In the data rows, 128 means zero.
Some points, each followed by its number:
c(120, 129, 147, 116, 118, 090, 129, 123, 129, 118, 112, 134, 146, 132, 120, 130, 138, 127, 146, 135, 105, 120, 126, 108) 0
c(128, 116, 144, 149, 110, 138, 132, 157, 114, 160, 153, 130, 106, 125, 115, 109, 116, 145, 151, 154, 132, 135, 128, 117) 1
c(102, 121, 126, 157, 076, 139, 142, 142, 146, 165, 139, 149, 065, 110, 129, 113, 109, 125, 146, 182, 122, 103, 093, 123) 2
c(123, 134, 132, 097, 175, 111, 123, 152, 093, 114, 098, 125, 164, 146, 145, 129, 151, 129, 132, 122, 134, 126, 131, 110) 3
c(154, 092, 121, 120, 128, 098, 159, 149, 105, 148, 149, 141, 121, 120, 128, 117, 099, 107, 125, 150, 090, 131, 157, 126) 4
c(128, 132, 147, 081, 175, 130, 100, 146, 105, 097, 089, 135, 161, 139, 114, 137, 173, 131, 111, 122, 161, 169, 150, 115) 5
c(089, 163, 130, 106, 182, 124, 117, 144, 106, 091, 092, 115, 172, 139, 147, 112, 183, 111, 140, 103, 124, 145, 137, 088) 6
c(115, 145, 118, 146, 104, 107, 155, 121, 142, 116, 169, 121, 160, 113, 137, 128, 096, 106, 155, 108, 095, 119, 145, 129) 7
c(135, 129, 120, 133, 169, 125, 119, 157, 116, 112, 116, 162, 147, 128, 124, 112, 158, 120, 126, 137, 141, 167, 107, 117) 8
c(129, 150, 122, 148, 135, 149, 153, 082, 166, 117, 147, 103, 167, 134, 162, 137, 064, 138, 147, 093, 097, 118, 168, 139) 9
c(122, 143, 120, 107, 156, 124, 103, 146, 092, 095, 132, 144, 139, 143, 124, 170, 147, 117, 136, 120, 139, 113, 113, 122) 10
c(103, 145, 102, 151, 099, 126, 118, 119, 161, 130, 133, 134, 096, 117, 108, 128, 139, 135, 152, 145, 139, 112, 066, 122) 11
c(122, 160, 087, 136, 129, 146, 107, 106, 136, 128, 132, 171, 093, 117, 093, 125, 135, 135, 135, 125, 150, 100, 071, 113) 12
c(107, 129, 144, 124, 097, 109, 110, 128, 105, 137, 143, 130, 098, 119, 116, 148, 112, 111, 134, 141, 131, 086, 130, 142) 13
c(142, 141, 116, 108, 132, 150, 123, 117, 168, 093, 115, 147, 131, 132, 111, 141, 151, 144, 122, 116, 168, 145, 096, 137) 14
c(139, 128, 129, 135, 137, 138, 150, 113, 134, 115, 105, 113, 151, 137, 136, 105, 121, 117, 115, 128, 136, 151, 156, 121) 15
c(134, 135, 151, 148, 157, 153, 131, 095, 169, 115, 108, 105, 153, 146, 146, 127, 128, 138, 146, 088, 164, 151, 146, 159) 16
c(098, 170, 181, 073, 203, 112, 099, 131, 114, 062, 088, 082, 205, 180, 152, 153, 201, 114, 177, 067, 190, 143, 135, 116) 17
c(157, 135, 133, 115, 150, 115, 154, 123, 121, 104, 133, 109, 155, 134, 174, 113, 114, 113, 104, 118, 103, 123, 149, 112) 18
c(145, 126, 095, 126, 122, 123, 129, 134, 134, 145, 131, 159, 092, 118, 112, 124, 137, 160, 091, 158, 093, 133, 075, 125) 19
c(151, 167, 112, 101, 140, 145, 093, 158, 075, 124, 130, 156, 097, 121, 116, 129, 154, 148, 096, 156, 104, 106, 047, 132) 20
c(148, 111, 089, 185, 097, 134, 170, 099, 189, 167, 141, 126, 142, 100, 135, 113, 067, 137, 128, 124, 117, 143, 159, 116) 21
c(115, 153, 145, 125, 139, 133, 113, 119, 136, 094, 112, 126, 154, 141, 143, 115, 124, 125, 147, 129, 149, 131, 111, 120) 22
c(145, 120, 126, 110, 152, 153, 132, 120, 141, 147, 110, 142, 149, 120, 132, 111, 120, 131, 113, 118, 139, 144, 166, 125) 23
c(106, 124, 136, 119, 125, 128, 134, 115, 108, 168, 136, 135, 106, 101, 121, 145, 130, 129, 125, 149, 134, 095, 119, 124) 24
c(137, 153, 124, 117, 146, 156, 096, 119, 105, 163, 145, 143, 109, 143, 148, 142, 105, 132, 067, 140, 105, 110, 122, 125) 25
c(153, 129, 117, 109, 145, 138, 106, 119, 129, 129, 109, 116, 154, 132, 136, 117, 144, 129, 097, 094, 138, 149, 134, 143) 26
c(140, 142, 132, 141, 081, 154, 087, 130, 121, 148, 141, 162, 070, 129, 116, 151, 120, 150, 098, 153, 137, 102, 093, 127) 27
c(096, 131, 165, 088, 179, 157, 079, 118, 157, 082, 066, 062, 205, 157, 143, 151, 183, 137, 152, 046, 205, 164, 141, 132) 28
c(128, 124, 124, 120, 155, 121, 123, 131, 138, 099, 097, 140, 139, 133, 126, 121, 131, 113, 135, 109, 157, 155, 136, 130) 29
c(146, 128, 102, 124, 146, 122, 096, 135, 111, 107, 106, 162, 118, 126, 120, 125, 146, 125, 086, 163, 115, 160, 114, 115) 30
c(114, 134, 164, 078, 197, 111, 113, 132, 116, 094, 094, 131, 179, 147, 142, 142, 158, 104, 159, 102, 150, 155, 169, 114) 31
c(135, 152, 148, 074, 185, 147, 096, 114, 118, 064, 100, 107, 173, 173, 164, 161, 185, 109, 107, 090, 162, 160, 130, 155) 32
c(140, 148, 110, 146, 100, 159, 143, 125, 140, 151, 147, 147, 103, 117, 111, 128, 107, 142, 114, 143, 117, 111, 102, 139) 33
c(104, 122, 146, 159, 123, 093, 132, 128, 163, 124, 139, 139, 127, 134, 138, 140, 127, 115, 166, 143, 134, 120, 101, 115) 34
c(146, 119, 129, 154, 133, 181, 084, 129, 129, 147, 130, 133, 125, 136, 096, 135, 128, 153, 120, 130, 162, 130, 101, 152) 35
c(150, 111, 114, 135, 125, 160, 091, 148, 131, 141, 143, 170, 084, 148, 108, 139, 131, 146, 099, 160, 127, 139, 085, 157) 36
c(124, 117, 110, 204, 042, 093, 240, 104, 193, 140, 195, 110, 125, 091, 136, 099, 043, 095, 181, 177, 070, 097, 188, 099) 37
c(143, 098, 137, 150, 124, 152, 110, 143, 117, 165, 122, 161, 082, 122, 101, 140, 126, 135, 095, 159, 137, 133, 118, 133) 38
c(125, 110, 110, 137, 133, 115, 138, 134, 129, 145, 140, 132, 125, 128, 121, 120, 133, 115, 140, 124, 122, 120, 137, 123) 39
c(132, 143, 148, 050, 205, 150, 100, 118, 120, 095, 100, 105, 191, 166, 158, 149, 169, 122, 114, 083, 169, 162, 151, 147) 40
c(141, 099, 110, 179, 027, 152, 192, 091, 189, 211, 162, 082, 133, 117, 151, 103, 057, 144, 133, 153, 087, 124, 153, 121) 41
c(115, 162, 129, 109, 138, 076, 141, 121, 113, 089, 126, 142, 135, 136, 139, 124, 134, 107, 116, 110, 114, 134, 139, 115) 42
c(125, 095, 117, 141, 130, 118, 135, 143, 134, 134, 126, 165, 109, 125, 110, 102, 107, 134, 137, 173, 103, 115, 136, 117) 43
c(128, 152, 112, 171, 132, 125, 159, 120, 167, 128, 150, 155, 123, 119, 153, 111, 088, 111, 141, 130, 088, 109, 153, 106) 44
c(149, 106, 116, 168, 109, 135, 137, 149, 128, 124, 116, 143, 108, 122, 099, 107, 119, 132, 127, 164, 124, 134, 128, 136) 45
c(101, 143, 200, 049, 235, 125, 064, 131, 087, 075, 087, 108, 181, 163, 144, 161, 192, 112, 129, 081, 182, 141, 135, 119) 46
c(124, 113, 145, 093, 183, 120, 130, 114, 122, 114, 103, 090, 182, 128, 147, 118, 132, 099, 121, 092, 132, 163, 199, 132) 47
c(157, 163, 108, 130, 114, 163, 090, 084, 128, 114, 131, 145, 104, 147, 135, 146, 139, 130, 087, 126, 131, 125, 074, 144) 48
c(127, 104, 150, 109, 130, 145, 132, 136, 146, 154, 109, 092, 139, 134, 144, 137, 130, 143, 116, 135, 131, 155, 133, 146) 49
c(118, 110, 122, 130, 117, 136, 121, 145, 118, 116, 139, 139, 112, 107, 115, 137, 133, 126, 137, 137, 121, 094, 120, 135) 50
c(103, 123, 091, 153, 099, 156, 125, 130, 125, 151, 151, 137, 081, 111, 117, 129, 109, 137, 148, 139, 115, 087, 090, 121) 51
c(088, 100, 171, 080, 165, 104, 113, 167, 073, 109, 095, 106, 164, 139, 117, 141, 184, 122, 139, 090, 150, 135, 150, 116) 52
c(137, 149, 150, 102, 172, 123, 087, 166, 106, 102, 101, 157, 132, 152, 131, 125, 168, 122, 123, 141, 150, 138, 095, 115) 53
c(114, 081, 118, 172, 068, 127, 170, 128, 142, 151, 125, 106, 120, 110, 112, 118, 135, 131, 149, 144, 135, 117, 136, 123) 54
c(135, 130, 109, 156, 120, 135, 120, 131, 118, 142, 141, 155, 091, 104, 122, 133, 093, 128, 137, 156, 115, 095, 152, 130) 55
c(157, 125, 098, 133, 134, 159, 112, 121, 114, 160, 129, 146, 086, 124, 105, 092, 112, 149, 071, 147, 111, 133, 085, 142) 56
c(107, 093, 159, 144, 118, 099, 185, 140, 133, 110, 123, 101, 159, 102, 130, 107, 126, 096, 174, 128, 139, 133, 168, 127) 57
c(130, 101, 111, 206, 028, 126, 162, 130, 149, 185, 160, 144, 090, 090, 112, 115, 100, 132, 139, 187, 099, 115, 124, 130) 58
c(171, 130, 088, 131, 156, 198, 069, 153, 123, 138, 126, 173, 086, 135, 098, 131, 133, 171, 075, 180, 151, 132, 039, 157) 59
c(126, 136, 148, 136, 159, 111, 137, 157, 144, 117, 121, 104, 194, 147, 143, 140, 144, 122, 141, 104, 155, 152, 152, 120) 60
New points follow, each followed by the numbers of its two nearest points above, looking only along the 5 directions in which the numbered points spread most, nearest first.
c(106, 148, 150, 102, 110, 087, 152, 093, 162, 093, 126, 073, 172, 132, 179, 141, 132, 112, 152, 064, 137, 135, 196, 122) 60 9
c(136, 102, 096, 132, 089, 149, 164, 112, 147, 172, 166, 093, 132, 119, 152, 117, 092, 139, 100, 110, 086, 135, 186, 132) 21 44
c(111, 137, 145, 124, 130, 127, 097, 119, 116, 111, 143, 138, 100, 147, 136, 158, 114, 138, 129, 137, 149, 105, 105, 127) 50 12
c(117, 102, 158, 116, 140, 104, 142, 143, 102, 142, 132, 123, 133, 138, 129, 120, 156, 103, 131, 139, 125, 120, 137, 134) 0 39
c(142, 101, 153, 113, 102, 127, 126, 173, 088, 167, 151, 140, 085, 125, 111, 117, 149, 132, 099, 161, 113, 124, 104, 142) 38 45
c(131, 118, 148, 112, 122, 112, 149, 141, 146, 099, 092, 100, 167, 143, 144, 134, 157, 117, 146, 098, 168, 147, 159, 119) 60 29
c(126, 092, 125, 139, 079, 131, 142, 128, 136, 140, 114, 105, 135, 125, 129, 118, 115, 144, 128, 113, 154, 134, 111, 153) 49 1
c(152, 123, 142, 097, 147, 168, 085, 121, 146, 128, 111, 141, 101, 125, 107, 112, 141, 168, 116, 145, 150, 154, 032, 157) 35 36
c(151, 137, 118, 116, 151, 125, 144, 120, 153, 122, 137, 115, 141, 119, 137, 138, 122, 116, 108, 101, 110, 138, 163, 150) 15 18
c(119, 145, 126, 124, 154, 157, 075, 118, 102, 122, 131, 131, 122, 160, 134, 152, 119, 134, 118, 116, 149, 112, 108, 152) 14 48
c(121, 114, 112, 154, 115, 111, 126, 135, 130, 143, 128, 150, 110, 119, 104, 120, 089, 133, 134, 158, 121, 115, 112, 115) 55 24
c(123, 141, 151, 081, 171, 116, 096, 149, 121, 102, 108, 117, 168, 141, 137, 131, 149, 112, 117, 126, 150, 144, 168, 126) 3 5
c(167, 110, 108, 139, 093, 142, 173, 109, 135, 176, 173, 096, 111, 117, 146, 130, 087, 137, 072, 146, 081, 126, 150, 146) 21 55
c(164, 107, 132, 134, 087, 098, 138, 152, 104, 159, 125, 131, 101, 115, 113, 112, 111, 114, 109, 154, 115, 122, 154, 122) 43 4
c(119, 161, 165, 085, 175, 106, 110, 129, 111, 090, 089, 134, 189, 138, 148, 123, 173, 108, 145, 096, 148, 145, 130, 106) 6 31
c(139, 109, 138, 126, 144, 090, 119, 151, 108, 127, 132, 121, 145, 109, 125, 121, 141, 111, 133, 133, 128, 130, 137, 109) 0 39
c(151, 114, 119, 147, 157, 166, 095, 151, 152, 146, 139, 147, 129, 146, 111, 131, 164, 140, 096, 129, 151, 153, 099, 137) 35 14
c(095, 140, 129, 145, 109, 121, 142, 124, 164, 110, 110, 138, 141, 120, 132, 106, 118, 121, 165, 125, 111, 139, 135, 098) 34 7
c(118, 145, 132, 091, 151, 129, 130, 128, 131, 118, 113, 132, 151, 124, 154, 131, 137, 133, 105, 120, 135, 155, 127, 120) 29 26
c(121, 132, 146, 096, 194, 105, 116, 133, 122, 105, 117, 118, 169, 138, 148, 134, 152, 123, 173, 101, 149, 115, 109, 107) 6 3
c(123, 132, 100, 136, 119, 168, 080, 123, 110, 131, 153, 156, 071, 127, 089, 140, 109, 143, 133, 154, 135, 098, 094, 145) 27 12
c(110, 108, 128, 138, 104, 133, 125, 120, 144, 151, 130, 119, 105, 110, 131, 126, 114, 123, 150, 148, 138, 115, 138, 146) 1 39
c(164, 141, 095, 091, 123, 140, 138, 093, 113, 135, 148, 106, 115, 140, 164, 134, 119, 135, 070, 115, 099, 106, 134, 143) 25 18
c(144, 115, 115, 116, 102, 180, 077, 129, 131, 156, 116, 176, 073, 127, 089, 114, 134, 170, 055, 158, 137, 142, 061, 149) 59 36
c(132, 127, 136, 128, 157, 149, 100, 169, 121, 126, 106, 133, 147, 130, 100, 128, 172, 136, 111, 160, 146, 139, 091, 129) 8 53
c(142, 107, 114, 171, 092, 115, 132, 140, 146, 157, 145, 132, 089, 103, 110, 125, 114, 143, 138, 178, 108, 123, 115, 129) 2 45
c(137, 118, 156, 110, 128, 116, 156, 126, 148, 118, 120, 104, 145, 129, 127, 126, 122, 139, 109, 116, 127, 147, 157, 131) 15 23
c(152, 127, 104, 124, 077, 131, 134, 124, 148, 153, 148, 142, 124, 118, 116, 120, 116, 138, 093, 144, 118, 118, 111, 133) 33 55
c(145, 146, 154, 123, 111, 112, 166, 130, 147, 104, 131, 116, 146, 102, 136, 132, 107, 126, 155, 131, 118, 111, 126, 122) 7 0
